Named moves, each a turn or a mirror, and the order they were made in; the first pair answered
move N:
[-.06 -.07 -.18 .11 .08 -.14 .07 -.22 .10 .18 .07]  ->  [.06 .03 -.15 .05 .09 -.26 .16 -.16 .11 .10 -.08]
[-.08 -.26 .16 .23 .12 -.10 .08 .02 .07 -.04 -.22]  ->  [-.10 -.29 .15 .24 .12 -.08 .07 .00 .07 -.02 -.16]
[-.08 -.13 .18 .04 -.02 .02 .01 .11 -.01 -.10 .00]  ->  [-.06 -.11 .17 .03 -.01 .01 .03 .11 -.01 -.11 -.02]
move M:
[-.01 -.08 .07 .15 .19 -.11 .26 -.07 .28 -.10 -.14]  ->  [.12 .10 -.28 -.20 -.08 -.19 .17 -.04 .13 .06 -.15]
[-.02 -.01 -.05 -.20 -.01 -.09 .07 -.03 .07 .16 -.06]  ->  [-.09 -.12 .11 -.04 .13 -.06 .11 -.05 .14 .07 -.06]
[-.01 -.10 -.01 .03 -.02 -.17 .12 -.08 .04 -.08 -.20]  ->  [.01 -.07 -.06 -.03 -.07 -.19 .11 -.07 .03 -.06 -.22]
[-.03 -.14 .05 .03 -.04 .16 -.20 -.12 .04 .09 .04]  ->  [.00 -.10 -.02 -.03 -.08 .16 -.23 -.12 .01 .13 .03]
move V:
[-.09 .00 -.07 -.17 -.08 .14 .01 .10 -.05 .32 .37]  ->  [.00 -.27 .10 -.24 -.15 -.23 .24 .17 -.06 .05 -.08]
[.17 .20 -.03 .00 .01 .09 -.06 -.15 .10 .02 .06]  ->  [.21 .12 .10 -.09 .04 -.04 .10 -.03 .12 -.09 -.06]
[-.03 -.05 -.22 -.21 -.05 -.21 .20 .00 .07 .12 .08]  ->  [-.05 -.08 -.30 -.12 -.10 -.20 .12 -.10 .06 .13 .06]
[-.16 -.17 -.15 -.03 .03 -.05 .18 .04 .01 .17 .04]  ->  [-.17 -.17 -.16 -.03 .04 -.03 .17 .02 .00 .18 .05]
move E:
[.28 .39 -.22 .15 -.06 .09 -.22 -.11 -.08 .14 -.17]  ->  [.18 .22 -.15 .26 -.10 .17 -.36 -.16 -.14 .10 -.18]
[.07 .27 .12 .05 .06 .14 .10 .12 -.04 .00 .01]  ->  [-.03 .10 .20 .14 .02 .24 -.04 .08 -.08 -.02 .02]
[.19 .24 -.03 .13 -.13 .04 -.19 -.09 -.10 -.06 -.22]  ->  [.17 .22 -.03 .16 -.13 .04 -.20 -.09 -.10 -.06 -.22]
move G:
[.07 .14 -.24 .16 .02 -.11 .01 -.21 .06 .08 -.09]  ->  [.01 .13 -.25 -.18 -.13 .04 -.08 .04 -.09 .15 .14]
[-.02 .02 -.09 .02 .12 -.07 .07 -.09 .09 .07 .07]  ->  [.00 .07 -.05 -.11 .08 .02 .02 .06 .03 .08 .14]
[-.12 -.28 .02 .07 .00 -.02 .06 -.09 .00 -.10 -.06]  ->  [-.05 -.09 .16 -.11 -.02 .16 -.03 .16 -.12 -.12 .07]
[.00 .16 .24 .16 .04 .37 -.22 .00 -.13 .10 .32]  ->  [-.11 -.15 .02 .42 .07 .08 -.09 -.40 .04 .14 .14]

Between the rows of a pair lie 2 to 4 moves.
[-.04 -.18 .02 .17 .02 -.16 .13 -.14 -.06 -.15 -.17]  ->  [-.17 -.14 .06 .25 .07 .14 -.06 -.12 -.06 -.03 .15] => G, E, G, N
[.15 -.02 .06 -.01 -.05 -.10 .13 .03 -.02 -.11 -.27]  ->  [.11 .04 .02 -.26 -.06 .03 .13 .20 -.06 .04 .04] => N, V, M, N
[-.08 -.16 -.20 .02 .12 .06 -.09 -.14 .00 .12 .27]  ->  [-.01 -.10 -.32 .02 .08 -.09 -.03 -.23 .00 .10 .13] => E, N, V, N
[.04 .00 -.03 -.13 .08 -.25 .17 .10 .05 -.05 .12]  ->  [-.11 -.17 .03 .13 .00 .05 -.21 -.05 -.03 -.03 .19] => V, V, N, E
[-.07 .08 -.25 .06 -.10 .08 -.24 -.22 .00 .20 .03]  ->  [-.01 .26 -.19 .07 .14 -.04 .02 -.19 .16 .18 .11] => M, E, N
[-.02 -.25 .03 -.24 -.25 .03 -.15 .14 -.16 .00 -.01]  ->  [-.12 -.32 -.15 .09 -.08 -.12 -.04 -.25 .09 .10 .00] => V, G, V, G
[-.18 -.05 -.15 .12 .10 -.14 .15 -.05 .21 -.01 -.10]  ->  [-.11 .14 .15 .11 .15 .15 .02 .21 .11 -.13 .01] => E, M, G, M
[.07 .16 -.12 -.09 -.10 -.01 .06 -.07 -.06 .13 .07]  ->  [-.07 -.21 .20 .06 -.05 .01 .06 -.01 -.05 -.05 -.01] => M, G, N, E
[-.27 -.33 -.09 -.06 .04 -.08 -.01 .03 .03 .19 .05]  ->  [.00 -.02 .03 -.06 .14 -.32 .20 .13 .06 -.02 -.28] => N, G, G
[.12 .04 -.26 .08 -.04 -.24 .07 -.26 .00 .01 -.29]  ->  [.11 .00 -.11 -.32 .02 -.26 .33 .13 .02 .00 -.05] => V, V, G
[.06 .02 .03 -.07 .11 -.16 .24 .01 .03 -.04 .04]  ->  [.10 .04 .13 .04 .07 -.12 .12 .01 -.04 -.13 -.11] => E, V, N
[.05 -.25 -.17 .10 -.34 -.01 -.26 -.18 -.17 -.02 -.21]  ->  [.27 .20 -.20 -.30 -.13 -.26 .22 .13 -.05 -.01 -.10] => E, V, V
[.01 .10 .19 -.07 .17 -.14 .30 .17 .13 -.11 .01]  ->  [-.02 -.09 .33 .13 .01 .03 -.02 .11 -.05 -.23 -.19] => M, E, G, N
[-.11 .10 -.24 -.24 .05 .19 -.07 .04 .07 .25 .42]  ->  [.01 .33 .00 .16 .38 .14 .07 -.06 .23 .07 .26] => E, M, G, E
[.07 .14 .22 .17 -.23 .13 -.26 .10 -.25 -.09 -.33]  ->  [.08 .11 .17 .00 -.32 .04 -.20 .16 -.28 -.09 -.37] => N, G, G, N
[.01 .21 .16 -.10 .24 -.04 .21 .16 .05 -.06 .06]  ->  [-.12 -.11 .27 -.14 .08 .09 .02 .23 -.09 -.13 .05] => E, N, G, G
[.09 .06 .30 .11 .06 .19 -.11 .12 -.10 -.18 -.10]  ->  [-.04 -.16 -.21 .06 .01 -.22 .11 -.25 .08 .06 -.10] => V, V, E, G
[.27 .33 -.02 .02 -.07 -.02 -.14 .03 -.13 -.10 -.28]  ->  [.01 -.25 .06 .23 -.08 -.10 -.14 -.12 -.09 -.14 -.33] => E, G, N, M
[.14 .24 -.03 .02 -.15 .18 -.21 .02 -.16 .06 -.16]  ->  [.03 -.12 -.16 .09 -.20 -.07 -.10 -.16 -.09 .06 -.31] => V, E, G, M
[.08 .21 -.08 -.18 -.10 -.05 -.09 .04 -.09 .13 -.01]  ->  [.04 .11 .03 -.28 -.04 -.06 .01 .17 -.06 .08 .08] => V, V, N, V
[.12 .15 -.01 .10 -.01 .14 -.18 .03 -.13 -.10 -.13]  ->  [.03 -.11 -.16 .11 .06 -.17 .08 -.16 .04 -.05 -.16] => V, G, E, M
[.01 .21 .08 .03 .18 .10 .05 .05 .10 .03 .19]  ->  [.01 -.10 .21 .05 .07 -.10 .13 .06 .04 -.15 -.16] => V, M, G, M
[-.01 -.01 .14 .02 -.02 .23 -.23 .06 -.12 -.07 -.01]  ->  [-.04 .06 .18 .09 .20 .21 -.07 .05 .05 -.03 .15] => E, M, N
[-.05 -.03 .18 .11 .08 .13 -.03 .04 .10 -.02 .15]  ->  [.10 .04 -.09 .00 -.03 -.20 .10 -.11 .09 .00 -.14] => N, M, G
[-.18 .10 .08 .04 .12 .10 .01 .27 -.02 -.08 .21]  ->  [-.03 .02 .01 .03 -.15 -.08 -.10 .19 -.18 -.20 -.24] => V, M, G, E
[.02 .05 -.22 -.04 -.14 .10 -.05 .07 .15 .18 .22]  ->  [-.01 -.09 -.25 .04 -.20 .06 -.10 -.05 .12 .17 .10] => N, V, N
[.08 .15 .14 .02 .07 -.04 .09 .09 .08 -.09 -.07]  ->  [-.05 -.14 .02 -.11 -.20 .02 -.09 .07 -.05 .00 -.02] => N, V, M, E
[.03 -.04 -.10 -.15 -.14 -.03 -.02 .07 -.03 -.06 -.26]  ->  [-.16 -.13 -.10 .14 .06 .09 -.09 -.13 .12 .04 .01] => V, V, G, N
